Each row has a name. After each piece below comes the name of the row it's from. Each question is about the rows just above it.

[163 131 135 105 105 103  54  77  68 131 102 110  68  69  89] = j346
[111 120 109 125 124 116 126 129 126 139 136 121 137 136 125] = j484
[ 84 136  99 119 171  48  73  81 157  65 152 156 158  89  69] = j864
[117 123 130 127 177 162 111 115 150 117  51  90 127 116 158] = j792
[130 123 117 125 139 133 124 125 133 135 113 114 134 131 133] = j371
asked: [69 89]  j346
[130 123 117] is in which row?  j371
asked: [ 99 119 171  48  73  81 157  65 152 156]  j864
asked: [130 127]  j792

[163 116  56  80 142 117 140 120 123 128 132]  j690
[131  86  83 183  90 176 144 138 133  69 124]  j767
[107 109 112 128  97 132 143 117 131  89  83]  j587
[125  97 132 143 117 131  89  83 135  78  87]  j922
[136  79 149  53  90  85  26 110 126 104 117]  j67
asked: [117 131  89  83 135  78]  j922
Which row holds [128  97 132 143 117 131  89  83]?  j587
The row with [107 109 112 128  97 132 143 117 131  89  83] is  j587
asked: [117 140 120 123]  j690
asked: [109 112 128]  j587
asked: [163 116]  j690
asked: [ 85  26 110]  j67

[124 112  91 191] : j790
[162 134 180 159] : j599
[162  79 188 194] : j885
[100 166 133  27] : j728
[133 168 139 128] : j797
[162 134 174 206] : j666
[ 98  95 146 113] : j453
[ 85 107 231 109] : j558
Where do [162 134 174 206] appear?  j666
asked: [133 168]  j797

[126 182 100 127 144  90 126 102 124 144 137] : j781
[ 74 173  96 157 116 152 169  97 107 137 148] : j779
[171  99  79 116  86  71  76 173 131 125 128] : j232
[170 136 123 159 112 141 148 129 110 128 112] : j152
[ 33 171  99  79 116  84  71  76 173 131  96] : j787
The row with [171  99  79 116  84  71  76 173 131] is  j787
asked: [84 71 76]  j787
asked: [ 33 171  99  79 116  84  71  76 173 131  96]  j787

[104 185 151 102 141 154  84 121] -> j325
[ 90 114 166 176 174 138  70  99] -> j850
[101 188 153 102 143 156  84 122] -> j878
[107 166 139 102 133 142  89 115] -> j471
[180  48  53  75  77  35 116  52] -> j430
The row with [153 102 143 156  84] is  j878
asked: [143 156  84 122]  j878
asked: [77 35]  j430
asked: [102 141]  j325
The row with [102 133 142  89 115] is  j471

[133 125 125 177] : j817
[127 126 116  77] : j337
[129  77 126 116] : j66
[134 126 125 169] : j910
asked: [125 125 177]  j817
Where do [126 116  77] appear?  j337

[135 154 122 142 164  62 142] -> j210
[123 162 114 147 130  43 143] -> j731
[160 111 119  80 174 125 172] -> j411
[135 154 122 142 130  62 142] -> j393
[126 150 111 140 129  69 151] -> j852
[150 111 140 127  69 151 142] -> j311
asked: [111 140 127  69 151]  j311
Where do [126 150 111] appear?  j852
asked: [150 111 140 129  69 151]  j852
asked: [111 140 127  69]  j311

[120 135 169  77 106 147 199  83  93] = j34
[ 96 135 161  94 178 147 144 107 210] = j623
[110 135 187  68 144 122 140  74 180] = j228
[128 135 133 115  72 213 167 163 122] = j132
[ 96 135 161 145 143  79 189 129 210] = j519
[ 75 135  89  79 145 189 143 109 175] = j356
The row with [ 79 145 189 143] is  j356
Where do [135 187  68 144 122 140  74 180] appear?  j228
[ 96 135 161 145 143  79 189 129 210] is in which row?  j519

[192 168  99  89 103 107 200 122] -> j944
[ 84 111 160 168 176 155 105 148] -> j413
[187  87 148 127 143 148  78 123] -> j87
[160 111 168 176  84  84 124 144] -> j405
[151 110  83 169  86  85  70 127] -> j285
[ 94 116 179 130 171 172 110 127] -> j438
[116 115 185  72 197 163  76 129] -> j264
[ 83  70 151  86  85 169 110 138] -> j869
[143 148  78] is in which row?  j87
[ 84 111 160 168 176] is in which row?  j413
The row with [151 110  83 169  86  85  70] is  j285

[ 68 110 122 140 122 119 125 123 121 154] : j529
[104 140 138 120 106 148 131 105  89  76] : j201
[ 83 121 129 134 115 130 126 115 106 121] : j381
[109 141 137 119 106 148 131 105  90  77] : j980
[131 102  89 120 121 134 132  91  96 159] : j830
[147 118  84 122 131 117 116 111  96 135] : j613
[ 78 115 123 138 120 120 126 122 118 148] : j520
[137  90  86 134 145 127 103 140 110 103] : j821
[140 106  86 128 137 122 111 126 107 124] : j607
[118  45  76 151 171 137  82 184 129  57] : j892
[ 91 119 117 134 121 120 126 118 114 148] : j570
asked: [134 121 120]  j570
asked: [131 105  89]  j201
[118  84 122 131 117 116] is in which row?  j613
The row with [134 145 127 103] is  j821
asked: [ 89 120 121 134 132]  j830
asked: [131 102  89 120 121 134 132  91]  j830

[ 90  96 130 114 162 108 111 119  43  85 127 156 161 134 116 138 121  94] = j809
[126 119 141 118 131 111 118 117 137 123 120 128 131 136 134 138 119 129] = j233
[121 136 116 121 134 105 128 114 145 170 103 134 134 138 136 131 119 140] = j218
[127 127 123 129 123 121 140 121 122 166 129 119 140 120 133 132 119 115] = j858
[113 122 124 129 148 130 120 134 109 126 114 147 131 133 128 138 137 162] = j147
[128 132 138 153 131 162 121 165 150 118 115 155 102 126 111 153 162 137] = j904
[124 121 114 133 122 132 158 138 115 133 135 120 130 112 133 133 139 113] = j979
[128 132 138 153 131 162 121 165 150 118 115 155 102 133 111 153 162 137] = j947
[148 151 117 125 115 138 127 122 147 119 143 110 116 132 129  91 122 151] = j110
asked: [128 132 138 153 131 162 121 165 150 118 115 155 102 133 111 153 162 137]  j947
Where do [131 136 134 138 119] appear?  j233
asked: [121 136 116]  j218

[145  95  78  66 118 172  71 106 118] -> j407
[118 123  79 140 140 118  71 172 106] -> j137
[145  95  78  66 118 108  71 172 127] -> j183
[184 123  79 140 140 118  71 172 106] -> j704
Which row holds [145  95  78  66 118 172  71 106 118]?  j407
Where do [118 123  79 140 140 118  71 172 106] appear?  j137

[179 191 112 126 128  74 109  94  60 143] -> j395
[ 96 189  83  74 127 182 138 136 121 113] -> j718
[125 113 120 128 127 124 121 187  72 111] -> j727
[ 96 189  83  74 127  74 109  94  60 143] -> j327
[ 99  83  74 127 189  74 109 127  74 143] -> j170
[127  74 109  94  60 143] is in which row?  j327
The row with [ 74 109 127] is  j170
asked: [189  83  74 127  74]  j327
asked: [126 128  74 109]  j395
asked: [127 189  74 109 127  74 143]  j170
asked: [ 96 189  83  74 127  74 109  94  60 143]  j327

[ 83 169  95 106 130 140 157 183 135 117 165 151 193 126 146 223 120  95
 144 152 145 125 184 149 158 195 130 111 127 175 132 189 111 173 108 209
 120 176 135 184 131 123 168 117 117 109 198 155 130 147 151 114 117 167
 163 180 125 149 178 135 108] = j176
[148 158 195 130 111 127 175 132 189 111 173 153 188 126 142 221 122  97
 144 157 149 123 180 148 152 190 130 111 139 176 128 186 109 165 106 207
 125 178 136 189 134 123 168 124 114 113 190 153 137 150 151 114 118 168
 168 179 119 152 178 137 115] = j969
[ 92 162  98 107 129 139 151 176 129 117 160 148 180 125 140 207 121  99
 141 150 144 123 172 145 148 182 128 112 133 169 128 178 111 161 108 196
 123 170 133 179 131 122 161 121 115 114 182 149 133 144 146 115 118 161
 161 171 120 146 169 134 113] = j329
The row with [114 118 168 168 179 119 152 178 137 115] is  j969
asked: [183 135 117 165]  j176
Which row holds [122 161 121 115 114 182 149 133]?  j329
Which row holds [149 158 195 130 111 127 175 132 189 111 173]?  j176

[131 183 222  75] -> j701
[ 86  84  66 218] -> j30
[ 86  84  66 193] -> j128
asked: [ 86  84  66 218]  j30
Where do [131 183 222] appear?  j701
[ 86  84  66 193] is in which row?  j128
[183 222  75] is in which row?  j701
asked: [131 183]  j701

[162  96 116 157] -> j141
[ 87 167 167  90] -> j360
[164  53  41  90] -> j927
[117 162 163  92] -> j335
[ 87 167  41 204] -> j981
[ 49 184 168  68] -> j155
[184 168  66 201] -> j783
[ 87 167 167 158] -> j603
asked: [116 157]  j141
asked: [167 167  90]  j360
asked: [ 87 167 167 158]  j603
asked: [117 162 163]  j335
asked: [184 168  68]  j155
asked: [167 158]  j603
Where do [184 168  66] appear?  j783

[139 110 133 216 162 107 129 122 164 115 144 103 180 169] : j9
[173 128 145  74 108 109 111  65  43 187 118 132  98  93] : j857
[124 115 134 209 119 121 124 108 169 116 102 102 186 174] : j808
[124  99 148  78  81 110 155  77  36 135 155 127 141  88] : j33
[183 122 105 173 224 128 156 157 150  94 152 107 118 148] : j219
[ 44 187 118  78 200 133 105 157  98 165  68 105 108 158] : j629
[174 131 145  74 109 109 110  65  43 188 111 132  97  93] : j116
asked: [124 115 134 209 119 121 124 108 169 116]  j808
Which row holds [209 119]?  j808
Where do [139 110 133 216 162 107 129 122 164 115 144] appear?  j9
asked: [ 43 187 118]  j857

